The rows of T fall into 4 groups, and each row is roughly a mix of its group's hidden directions.
T, 100 rows:
[[-62  -7 -23 -19  18  28  -2   8  34  11]
 [ -2 -30 -24 -20 -25   0  20 -61  17 -19]
 [-38   7  11 -15  39  -9  40  -8  36  30]
 [ 34 -20  40  32   4  20  11  42 -29   4]
 [ 13  28 -20 -44  59  -6  -7  -2 -20   1]
 [-13   2  11  45 -62  11 -31   3  10  -1]
 [-11 -18 -25  44  -2  25  39 -26  33 -17]
 [ 58   7  43 -13 -33 -14  -5  18  -2 -13]
 [ 14  20 -32 -38  53  -3 -13  -6 -34   8]
 [-72 -12  13  21  10 -20 -16  20   4  13]
 [ -7  16 -57   4  17   1   9   3 -26  52]
 [-25   3  30  33 -34  -6  32  13  46  11]
 [-15 -19 -45  27  31 -42  14 -28  14   9]
 [ 35  24  -9 -30  25  -1 -41  -2 -38 -28]
 [ 53  16  -7  13 -17 -14  13  35 -46   4]
 [ 51 -19  33 -19 -20 -38  -1  11 -19 -24]
 [ 30  16 -19 -31 -17 -46 -14  17 -40 -18]
 [-33  18 -10   8  11  -3  44  14  45  37]
 [ 25  30  24 -40  19  -8 -34  30 -31 -11]
 [-19 -42 -19  31 -35 -22  30 -25   6  23]
 [ 27 -21 -10 -26  -3 -53 -24 -16  40  -6]
 [ 48  27 -17  -5  19  18  17  36  -4  40]
 [-12  35  10  58  -1  13 -17  43 -14   0]
 [-47  19 -36  30  25  32   5 -16   5  23]
 [-21 -13 -13  42  15  10  39  -6 -53  -1]
 [ -5  28  44  29  24  23 -26  39 -18   1]
 [ 26 -29  35 -49 -26 -14 -13  18  -4 -27]
 [  0 -25  22  45 -54  -9  31   7   4   9]
 [ 27  -5  -8 -24   9  12 -54 -11 -34 -37]
 [-12  29 -27 -46 -17 -44 -33  -5  -9   8]
 [ -6 -13 -14  13  30 -20   1 -20 -70 -10]
 [-13 -25  10  17  17  49  26 -22  46  10]
 [ 39 -46  -7   4 -23   5 -12  -5 -45 -29]
 [ 60   8  36 -19 -25 -24 -21   6  -8 -14]
 [ 30  23  48  23 -37 -23  -8   6 -21 -24]
 [-28  -9 -34  15   4   2  45   6  16  52]
 [ 58  25  -4   3  -2   3  12  46 -27  19]
 [-10  22  49  29  28  30 -23  33 -11   6]
 [ -4   6   9 -46 -11 -51 -31  -1 -33  16]
 [ 11 -11 -27 -41  -4 -41  11 -40 -13 -32]
 [ 59  26   7 -12  42  15  17  14  16  13]
 [ 16  32 -20  11   8  19  -6  48 -25  46]
 [-39 -23  -4 -46  21 -14  -3  28  41  -4]
 [ 23  42 -31  12  19  33 -20   0 -37  25]
 [-26 -13 -41  17  40 -41  15 -11  25  12]
 [ 21 -26  35  14 -42   5 -25  -2  -4 -47]
 [-29   2   1   1 -26  73  -4  -9 -18   1]
 [-26 -36  38  14 -24   5  23  -4  48 -13]
 [ 54  -7  40 -24 -34 -19  -8  14  -1 -19]
 [ -9  37  30  19   9  15 -37  48 -14  19]
 [  1  22  40  43  22  28 -15  39 -18  -6]
 [-29   0 -18  -5  51  14   8 -30  39  28]
 [ 43 -10   3 -10  12 -13  24 -53   8 -38]
 [-38  17  -8 -17  44  -5  30  -7  28  38]
 [ 19  41  -6  -5  -1 -30 -26  31 -43 -29]
 [-45 -30  23  -8  18 -17   7 -25  48 -15]
 [-12 -32   3  36  13  33  39 -32  31 -10]
 [-33  20  14  -7  27 -12  45   4  44  27]
 [-17   3  49  42  26  40  -7  19   3  13]
 [-29   9 -18  21  65  -7   5 -25   4  25]
 [-54 -29 -24 -29  34 -15   3  10  24  -1]
 [ 11 -14 -45 -22 -10  18  27 -53  19  11]
 [  6   8  46  20 -42  -1 -41  -4   3 -34]
 [ 55   9  13  -3  36  -9  16 -36   1 -33]
 [ -7   0   4  -5 -36  33   7  11  67  10]
 [ 41  10  13  12 -33 -14  -9  17 -49 -31]
 [-11 -25 -48   4 -42 -26  23 -24  18  18]
 [-31  18  21   6  12 -15  49   7  43  28]
 [ 12  15   9  60  10   6   9  23 -30 -39]
 [-26   0 -30  35  31 -23  37   7  34  19]
 [-45 -32  22  -5  -1 -17  -4 -37  31 -33]
 [ 11  -6  61 -22  18 -20  22  -5  17 -38]
 [-64 -22  -3  -8  11   5  -4 -23  43  12]
 [  4 -44   4 -32  16  22 -34 -19   3 -45]
 [-10 -65  -5 -12  -5  29 -10 -11  26 -32]
 [-12 -22  16  38 -41  -7  47  12  24  16]
 [-27 -11  29  41 -42  -6  29   1  29  20]
 [ 39  17  17 -28 -15 -27 -30   7  50   2]
 [ -7  26  12   8 -20  -7 -36  51 -16  42]
 [ 12  -7  32 -62  16  15 -22   9   9  32]
 [-12 -26 -12 -54  -8  -9   3 -38  30  29]
 [ -9 -19  42  35  31  48  17  -5  17   0]
 [ 70   8  -9 -13   4   4  23 -31  -9 -21]
 [-32  28 -12  43  27  18  38  19   4  23]
 [ 19   6 -18 -17  48  17  28 -17  41  31]
 [ 20 -27 -18 -11  19 -69  -9 -17   9  -9]
 [-41  20 -33  28  10  37   6 -14  30  26]
 [ 30  26  -7 -12  46  26  12  20  26  39]
 [-23  44 -45  -1   5 -18 -10 -24  11 -40]
 [-48 -21  18   4 -22 -20  -1  52  15  19]
 [ 40  -6   4 -20   6   0 -39  -9 -46 -38]
 [  0  -4 -13  -1  50 -56  -4  -3 -38  -5]
 [-29  29 -16  42  14  24  31  12  30  28]
 [ 70  27   9 -11  -5  18   2  31 -14  -1]
 [ 11  11 -34  33  -6   9 -25 -60 -16  12]
 [ 42  14 -14  22   4 -26  21  34 -45  17]
 [ 69  24 -17  -8 -13  19   9  13 -26   6]
 [-34 -14  18 -40 -10  28   6  39  39  -5]
 [ 36   7  34  11   0 -30   9  57 -20  -9]
 [-44  27 -42  26  -7   5   0 -24  38  -4]]

In each list below, one row fits none of the groups, and each other row fits one group, some only roughly. Which row is it?
- j_548: [ 34   8 -11  -1  -1 -33   5   8 -47 -50]
- j_633: [ 38   3  13  38   8 -40  37   8 -33  -5]
- j_620: [-39  -6 -14  14  55 -19  28  13 -31   5]
- j_608: [ -7  15   4 -38  51   6 -20  23   9  43]
- j_133: [-31   8 -22 -47 -15 -20 -22 -23  27  36]
- j_485: [-46   3 -32   3  55 -29   8   3   3  15]
- j_199: [ -5  12   4  26   7 -32   4  55 -39  28]
- j_779: [ 35   6  15 -15 -43  13 -37 -32  33   1]
- j_8: [ 28  37  17   0  59  27 -21  -8   7  -4]
- j_740: [ -5 -41  47  25 -35  -7  35  -1  15  -7]
- j_100: [ -2  52 -15 -47  20   2 -33  -6   8 -22]
- j_464: [-18   9 -25  58  18  10  29 -18 -34  10]

j_608
- j_659: [ 18  35  51  16 -31 -14 -26  -9 -27 -16]
- j_625: [-37  -6 -27 -23 -12  40 -37 -29  24   5]
- j_62: [ 18  15   0   7 -13  25 -42 -40 -50  -3]
- j_830: [ 23  28  25  49  -9  -8 -33  18 -12 -37]
- j_855: [-21  26  -7  -2 -18  47 -12   4  54  20]
- j_418: [-31   1  32  13  36  47  -2 -18  36   8]
- j_766: [ 20  43 -16  -7  17  -3 -50  -1 -42  -9]
- j_869: [ 51  25 -17  12  39   0   9 -34 -28  -9]
- j_829: [ 22 -29  17 -49 -25 -21 -22   8  35 -19]
- j_860: [  5  48 -29 -23  28   8 -49   0 -18   0]
- j_867: [ 44   7  40 -13  -4 -10 -10  10 -14 -55]
- j_307: [ 25 -53  10   3   7  32  44 -17  21   2]

j_830
- j_693: [ 21  -3  47  32  21  33  -3  40 -21   0]
- j_71: [-33  14 -27  45  13  34  21 -20 -28  14]
- j_733: [ 14   1 -18 -44  27  -7  10 -44  12 -44]
- j_144: [-34   6 -27 -41 -17 -29 -18 -31  22  27]
- j_141: [-37  13  -7  26  41   6  39  29 -29   8]
- j_221: [ -4   8 -27  53  28 -19  19 -22 -40   7]
- j_426: [ 16  -1 -18  38  14 -16  10 -35 -58   1]
- j_595: [ -4  35 -47 -11  15  18 -52  -1 -17  12]
- j_802: [-46  -6 -18  30 -14  17  17  -4  22  51]
- j_154: [-35   9  52  12   1  45 -12  20 -22  -1]
- j_729: [ 35   2   8 -15 -53  19 -36 -28  23  -3]
- j_255: [-24  31   3   1 -18  58 -16   1  35  23]
- j_27: [ 32  35 -38   6  16  29  -1  12 -26  40]

j_154
- j_522: [-14   2  48  28 -49  36 -12  -8  -2  -7]
- j_228: [-57  -1 -15   9  32  23  34  30   6  10]
- j_845: [ 13  19 -13  21  19 -13  13  53 -26  45]
- j_29: [ 37  26  14  15  15  -3   0  23 -41 -49]
- j_630: [-33 -14 -40  24 -25  18   5   0  10  53]
- j_984: [-38   7  -8   5 -12  20 -22  11  39  55]
- j_224: [ 30  -5  30 -64  15 -17 -19   0 -22   3]
- j_749: [ 26  -8  19  -7 -19  12 -48  -8 -11 -56]
- j_489: [-12  45 -42 -28  34  12 -32   3  -2  15]
- j_550: [-40   5   9  -9  27  36  -1 -35  46  -3]
- j_414: [-38 -11  -8  28 -13  60  33   4  -7  -1]
- j_940: [-42  -8 -12  25  38  -8  48  27 -11   6]

j_522
- j_824: [-39   6 -25 -32 -17 -12 -15 -26  37  38]
- j_725: [ 44 -17  23 -28   6   2 -18   6  -7 -58]
- j_672: [ 43 -17  23 -43 -30 -28 -18   4  22 -13]
- j_856: [ 21   2 -10  55   4  -2  35 -18 -46   7]
- j_15: [-11  12 -50 -35  51  13 -19   3   1  12]
- j_97: [ -5  -7  34  29 -24 -23  60  16  15   3]
- j_905: [-26   8   5 -23 -17  48  -6  17  53  13]
- j_521: [  0  25 -10  19  22  -2  -2  56 -21  47]
- j_183: [ 38 -14  13 -31 -38 -21 -38 -20  27  -7]
- j_367: [ 39 -10   9 -33 -34 -11 -45 -23  22 -12]
- j_38: [ 24 -45 -26 -34 -24 -10  30 -27  22   8]
- j_111: [ -7   6 -15 -35 -10   9 -24 -49  43 -26]
- j_878: [ 45   1   2  31 -11 -23   6 -26 -54  -9]

j_111
- j_331: [ 26  16  20  -6 -46  24 -29  -5  48   2]
- j_812: [ 35  18 -34  -8  35  27  29  -4   8  40]
- j_700: [-28  38  25  22  25  38 -31  27  11  -1]
- j_287: [-19 -21 -13  48 -56   8 -10   0  -4  26]
- j_910: [ -7 -40  28  12 -12 -12  61   2  26   0]
- j_205: [-40 -33 -30  17 -11  16  19  -7  33  40]
- j_497: [-64 -24 -16  -1   6  42  19   7   0   6]
- j_778: [-20  17 -26  27  36   1   5  29 -15  53]
- j_786: [-30   8 -11  43  12 -34  30  10  34  29]
- j_102: [-39 -35  12  -6 -53 -24  -6  -8  -5 -29]
- j_393: [ 29  11 -30  -6 -35 -42  -5  28 -38  -9]
- j_208: [  0  17  -2  32  26 -13   1  54 -27  38]
- j_536: [ -9  48 -19 -30  52  -7 -14  -6 -11  22]
- j_481: [ 30  -6  -4  50 -18  -5  31 -16 -47  -5]

j_786
- j_739: [ 40 -31  31 -12   4 -11  -3  -7 -28 -51]
- j_532: [-29 -37 -26  -9 -41 -11  18 -45   7  -8]
- j_498: [ 39  16 -11  15   3 -19   5  19 -41 -52]
- j_434: [-35  -6 -16 -32  -9  49 -36 -17  25  -1]
- j_415: [ 29  17  -3  58 -35  11 -14 -15 -31   5]
- j_83: [ 53 -18  19 -29 -14 -45 -20  -2   1 -17]
- j_42: [-36  35 -14 -28  48   1  -4  -8  21  30]
- j_873: [-30  53  -3  17   0 -31 -33  11 -32  -8]
- j_433: [ 45   1   5 -28 -35 -17 -41 -22  26  -2]
- j_823: [-16  -6  21 -10  55   2   7 -25  53  -4]
- j_851: [  6 -13 -30 -49   7 -17  19 -45  13 -28]

j_415
- j_819: [-26  35  19  53  10 -10 -22  17 -30 -16]
- j_103: [  0 -32 -25   4  30 -48  20  -8 -42 -12]
- j_194: [-51 -17  37   6  32 -20 -10  -7  33 -17]
- j_939: [-44 -37  16  32  13  47   4   4  13  -7]
- j_326: [-11   6 -33 -41 -33 -33 -14 -11  18  38]
- j_533: [ 40 -19  25 -33 -29 -32 -21   4  25 -23]
- j_264: [-40  -7 -14  22  43 -12  36  24 -32   8]
- j_456: [ 37   3   2 -17 -49  13  13  49  -4  22]
- j_805: [-18 -21 -16  -3 -73 -12  -5   2 -24  -7]
- j_438: [ 21 -13 -38 -19 -10 -35  25 -32 -13 -41]
- j_400: [ 26  25 -24 -32  -2 -35 -10  -2 -35 -42]
- j_151: [-39 -33  31  30 -38   9  -3 -14  33   6]
- j_993: [  3 -47  25  29 -50   5  18   4  16 -20]

j_939
- j_518: [ 25 -15   9 -48 -13 -46 -12   8 -38  12]
- j_153: [-37 -19   3  20 -22   7  -6   3  33  59]
- j_979: [ 33 -34  42 -13  -2  -8  15  -2  -1 -53]
- j_118: [-46   9  -9  24  44  -6  31  21 -29  13]
- j_495: [ 29   3  -8 -15 -32 -46  -9  30 -43  10]
- j_428: [-24 -20  25  43   1  35  10   2  23  44]
- j_386: [ -9 -20 -15 -27  -6  -9  -6   7  75   5]
- j_73: [ 11 -24 -12  14  20  40  43 -30  33 -19]
- j_9: [-70 -21 -29   8 -11  -3  -5 -26   5  16]
- j_649: [-46  30  29   1  27 -30  12  22  30  19]
- j_263: [-28  -6  36   8  39  44   2 -24  32   4]
- j_796: [ 15 -36  20   5  32  12  35 -36   4 -39]
- j_934: [ 11  22 -19  60  25 -22  33  -5   1  21]
- j_634: [-41  11 -10  30  47   3  33  20 -26   9]

j_649
- j_506: [ 34  -6 -21   2 -40 -38  -5  27 -43   0]
- j_738: [ 12 -17  17 -47 -23 -13 -18  17  54  -9]
- j_689: [-20   0  36  17 -15 -18  54  10  40   5]
- j_23: [-26 -17 -18  13 -31  11   5   0  39  57]
- j_686: [ 32  11 -41 -32 -14 -41  -6   1 -29 -27]
- j_422: [-22 -21  10 -35   0 -23  -2 -50  17 -41]
- j_593: [-30  17 -20 -35 -25 -26 -31  -3  16  44]
- j_448: [ 66  14  35  -9  18  -2   6   8   2 -32]
- j_640: [-30  -8 -18  18  56 -30  24  11 -31   1]
- j_679: [-21   4  42  -6  37  43 -11  -8  29  27]

j_422
